Each path below is one point turned by a fixed rotation once a step. After each direction that follows a path, write how fast that rotation turns it, in degrees per step (0 if it stays still).
Each turn is a multiple of 5 degrees from 10 to 175, or 0.
Each row of a path follows its step; steps can be skipped.
Rotation 1:
step 0: [ 1.82  1.13  2.17 -0.75  1.84 -3.10 -1.03 -0.21 -1.91  0.34  2.91 -0.27
 -0.19 -0.78 -2.12  1.86 -0.30 -1.18 -0.45  2.53  2.39  0.82 -1.05 -1.59
 -3.04  1.68  0.07 -2.37 -0.68 -1.24  3.07 -2.06]
step 1: [ 0.92  2.70  1.68 -0.53  1.74  1.37 -0.98 -2.11 -1.62 -3.85  2.60 -0.83
 -1.94 -0.06  1.14  0.08  1.94  2.84 -0.42 -0.16  2.75 -0.06  0.88  0.68
 -1.17 -1.77  1.48 -0.19  1.46  1.04  1.89 -2.83]
step 2: [ 1.77  0.52 -0.23  1.80  0.54  0.20 -1.02 -0.19 -0.96 -1.27  1.86  0.25
 -0.85  1.06 -1.06 -1.04 -3.34  1.73 -0.41 -1.00  1.65  2.08  0.28  2.46
 -1.49  3.22 -2.49  1.04  2.35  2.05 -0.78 -3.88]
step 3: [-2.06 -2.02  2.39 -0.29 -0.11 -1.00 -3.04 -2.81  0.49 -0.47 -0.83 -1.02
  0.79 -0.56  1.01  2.52 -2.10  0.92 -1.42  0.55  1.80  2.38  1.01 -2.11
 -1.41  3.68 -0.18 -0.51  0.21  0.00  2.23 -2.88]
step 4: [ 1.90  2.81  2.27 -1.20  1.37 -0.33  0.25 -2.37 -2.80 -0.25  0.98 -0.42
 -2.34 -1.57 -0.66  2.04  0.10  0.70  0.89  0.42  1.73  1.15 -2.94 -2.17
 -2.50  3.01  2.43 -0.04 -1.81  0.40 -0.42 -1.41]
step 5: [ 1.92  2.19  2.21  0.22  1.29  1.73 -2.64 -1.40 -1.27 -2.13  2.91 -0.31
  0.35  0.58 -1.92 -2.68 -2.75  1.68 -1.75  0.94  1.27  1.53  1.33  0.36
 -2.10 -1.65  2.01 -1.30 -1.03  2.42  1.14 -1.09]
step 6: [-0.33 -1.73  1.95  3.73 -0.38 -0.17 -0.45 -0.12 -2.05 -1.90  2.06  0.67
 -1.43  1.36 -0.37 -0.36 -0.29 -1.90 -0.10  0.75  3.38  0.60  1.31  1.22
 -2.93  2.55 -1.49 -0.94  1.92  0.10  1.37 -3.12]
step 7: [-0.41 -0.52  1.31 -1.38  0.75 -1.17  0.05 -2.90  1.08 -3.90  0.14 -2.03
 -0.94  0.86  0.18  1.10  2.07  2.93 -1.02 -0.20  0.37  1.36  0.08 -1.23
 -1.95  4.33 -0.52  1.16 -0.51  2.15  1.07 -3.19]
step 8: [ 2.32  3.43  1.02 -0.30 -0.66  0.74 -3.52 -2.12 -0.63  1.05 -1.04 -1.55
  0.33  1.26 -1.48  1.45 -1.92  0.21  1.02 -1.07  2.75  1.72 -2.10 -0.50
 -1.53  2.14  0.73 -0.58 -1.37  2.68 -1.77 -2.32]
step 9: [-0.64 -0.22  3.73 -0.17  0.91 -0.23 -1.97 -2.61 -0.07 -2.20  2.74 -0.92
  0.82 -2.18 -1.69 -2.03 -3.75 -2.10  0.47  1.07  2.50  0.73 -0.25 -2.38
 -2.46 -0.05  0.60 -1.03  0.45 -0.20  0.56 -0.46]
[ 0.72  0.26 -0.54  0.26 -0.31 -0.36 -0.01 -0.18 -0.25 -1.23  0.10 -0.79
  0.38  0.65 -0.13  0.99  1.03 -0.27 -0.68  0.43  0.00 -1.02  0.84  1.02
  0.30 -0.49 -1.68  0.41  0.06  0.12 -0.21 -1.00] => 70
[ 0.20 -0.53  0.56 -0.69  0.80 -0.32  0.35 -0.51  1.03 -0.71  1.21 -0.63
  1.41 -0.56 -0.44 -0.72 -0.07  0.43 -0.30  0.55 -1.73  0.73  0.22 -0.74
  0.24 -0.12 -0.43  0.28  0.32 -0.02  0.24  0.08] => 170
[ 0.01 -0.38  0.07 -0.03  0.43 -0.93  0.70 -0.67 -0.19  0.28 -1.13  0.14
  0.53 -0.61  0.42 -0.33 -0.78 -1.59  0.31 -0.71 -0.28  0.23  1.37  0.46
 -0.98 -0.15 -0.40 -1.27  0.13 -0.20  0.52 -0.62] => 115
[-0.21 -0.05  0.87 -0.29 -0.40 -0.17  1.10  0.27  0.66 -0.93  0.14 -0.39
 -0.58 -0.45 -0.10  1.27  0.37 -0.54  0.40  0.06  0.92  0.86  0.24  0.48
  0.33  0.57 -0.08  0.43 -0.16 -0.86  1.59  1.24] => 115
[-0.22 -2.00 -0.57  0.57  0.36 -0.15 -1.40 -0.08  0.01  0.64  0.64 -0.10
 -0.51 -0.51 -1.17  0.57  0.12 -0.92 -0.68 -0.39  0.50 -0.16 -0.03 -0.77
 -0.53 -0.46 -0.64  0.41  0.45 -0.06  0.39  0.55] => 115
[ 0.83  0.95  0.17 -0.42 -0.35 -0.46 -0.14 -0.53 -0.41 -0.32 -0.20 -0.26
  0.45 -1.04 -0.25  0.81 -0.98 -0.68 -0.92  1.04  0.36 -0.75 -0.80 -0.99
  0.05 -0.68  0.26 -0.84 -0.89 -0.42 -0.60  0.93] => 80
Rotation 2:
step 0: [-1.43  2.42 -5.47  0.09 -0.23  0.02 -4.26 -0.50  0.40 -3.92  1.63  0.27
  1.95  0.84 -2.26 -0.74 -0.72  1.51  1.97  2.37  0.55 -1.11  0.93  0.37
  1.68  0.66 -1.74 -1.70 -0.97 -2.02  3.44 -0.93]
step 1: [ 1.18 -1.91 -4.29 -0.24 -0.76 -0.58 -0.47 -2.81  1.79 -1.67 -0.26 -0.93
  2.29 -0.03 -2.53 -0.70  1.04 -3.26 -1.32  0.45 -0.89 -1.83 -0.32 -0.58
 -0.41  1.25 -5.09  0.44 -2.20  1.47  3.71 -2.69]
step 2: [-0.35  0.60 -0.80 -0.03 -3.85 -0.38  1.82 -3.61  0.24  2.46  0.87  0.97
  3.13 -2.69  0.63  1.35 -0.40 -1.20 -0.55  1.35 -1.33 -1.55  0.43  0.81
  3.58 -2.11 -4.39  3.28 -1.07  0.82  2.52  0.33]
step 3: [-1.80 -1.93 -2.41  2.24 -3.33  0.46  0.03 -1.08  1.33  3.26  0.75  2.10
  0.59 -0.88  1.66  2.36 -0.03  1.67 -3.05  2.10  2.51 -1.46  3.13  0.84
  1.28 -2.57  0.18 -1.23 -4.74 -0.20  0.99  1.38]
step 4: [-4.65  0.73 -1.03  2.14 -1.56  3.04  0.08 -3.28 -1.50 -0.94  0.06  1.61
 -1.28  2.07 -1.60  2.56 -1.82  0.16 -2.54  3.96  1.84 -0.83 -0.73 -1.02
 -0.33 -1.13  0.16 -3.97 -0.86  1.84  1.27 -0.58]
step 5: [-3.48  1.32 -3.15  2.42 -1.00 -1.26 -0.34 -2.69 -0.49 -2.44 -2.48 -1.56
  1.61 -0.20 -3.23  2.85 -1.43 -1.01 -0.73  2.88 -0.24  4.28  1.40  2.09
 -1.78 -0.48  0.01  0.70  0.21  1.63 -0.27 -2.38]
step 6: [ 0.47  1.43 -2.03  3.34  2.43 -2.92 -1.13 -0.95  2.07 -0.03  0.39 -0.28
  2.59  2.87 -2.30  1.58 -1.43 -1.09  0.47  3.95 -2.07 -0.63  3.18  3.62
  1.70 -0.14 -1.10  0.66  1.32 -0.09  3.32  0.47]
step 7: [ 2.71 -0.67  0.17  2.43 -0.31 -1.98  1.19 -0.51  2.07  0.37 -0.86  0.59
 -1.55  0.75  0.60 -0.82  0.20  0.00 -3.96  4.67  0.04 -2.29  2.92  0.83
  0.53  1.48 -4.61  0.74 -0.20  0.70  2.48 -3.53]
step 8: [-1.54 -0.19  2.68 -0.48 -5.01 -0.33  1.64 -1.61 -1.69 -0.39 -2.40  1.30
 -1.39  0.74  0.18  0.63  3.10  1.70 -0.35  3.59 -1.43  0.32  2.51  0.68
  4.47 -0.39 -3.70 -0.65 -0.84  0.64  1.13 -0.64]
step 9: [-2.01  0.05 -0.22 -1.98 -4.45 -1.14  0.61 -0.32  0.52 -2.69  0.10 -0.47
 -0.20  2.74 -0.78  1.54  0.64 -0.03 -1.01  4.21  1.43  1.49  3.88 -0.51
 -0.11 -0.94  0.68 -0.78 -4.70 -3.48 -0.14  2.27]
[-0.61 -2.01 -0.42 -0.35  0.51  1.00  0.45  0.11 -0.46 -0.51  0.80  0.29
  0.22 -0.70  0.30 -0.32 -0.04 -0.72  0.54  0.26  1.19  0.49 -0.66  0.49
  0.27 -0.41 -0.87  0.62 -0.34 -0.61  0.40  0.77] => 40
[ 0.00  0.73  0.85 -0.30 -0.17  0.27  0.39 -0.04 -0.58  0.11 -0.40  0.68
  0.79 -0.43 -0.73  0.00  1.44  0.12  0.06  0.39 -0.69  1.23 -1.25  0.62
 -0.52 -1.20 -0.38  0.76 -0.38  0.47 -0.32 -0.96] => 115
[-0.48  0.37  0.78 -0.03  0.33  0.66  0.11 -0.39 -0.83  0.37  0.24  0.34
  0.39  0.99 -0.46  0.33  0.14 -0.11  1.10  0.06 -0.87 -0.81 -0.66  0.12
  1.59 -0.15 -0.10 -0.86  1.08  0.52  0.83  1.13] => 170
[ 0.74  0.14 -0.49  0.60  0.05  0.79 -0.32  0.74 -0.41  0.38  0.05  1.24
 -0.73 -0.53  1.00 -0.36  0.75  1.39 -0.50  0.50  0.84 -0.38  0.55  0.01
  0.43 -1.10 -0.39 -0.64  1.18  0.21 -0.29 -0.24] => 85
[ 1.71 -0.20  0.03  0.56  0.17  0.44 -0.19 -0.57 -0.01  0.63  0.48 -0.22
  0.16  0.21 -0.69  1.01 -0.12 -1.59  0.19 -0.45 -0.01  0.03  0.69 -0.42
  0.37 -1.08 -0.07  0.55  0.80 -1.16 -0.33 -0.82] => 80
[-0.77  0.23 -0.49  0.86  0.28 -0.05 -0.44  0.48 -0.60 -0.63  0.50 -1.12
  0.29 -0.77 -0.77  0.32  0.89 -0.38  0.66  1.42  0.63 -0.54 -0.26 -0.86
 -0.42 -0.05  1.42 -0.05  0.54  0.28 -0.85  0.10] => 65
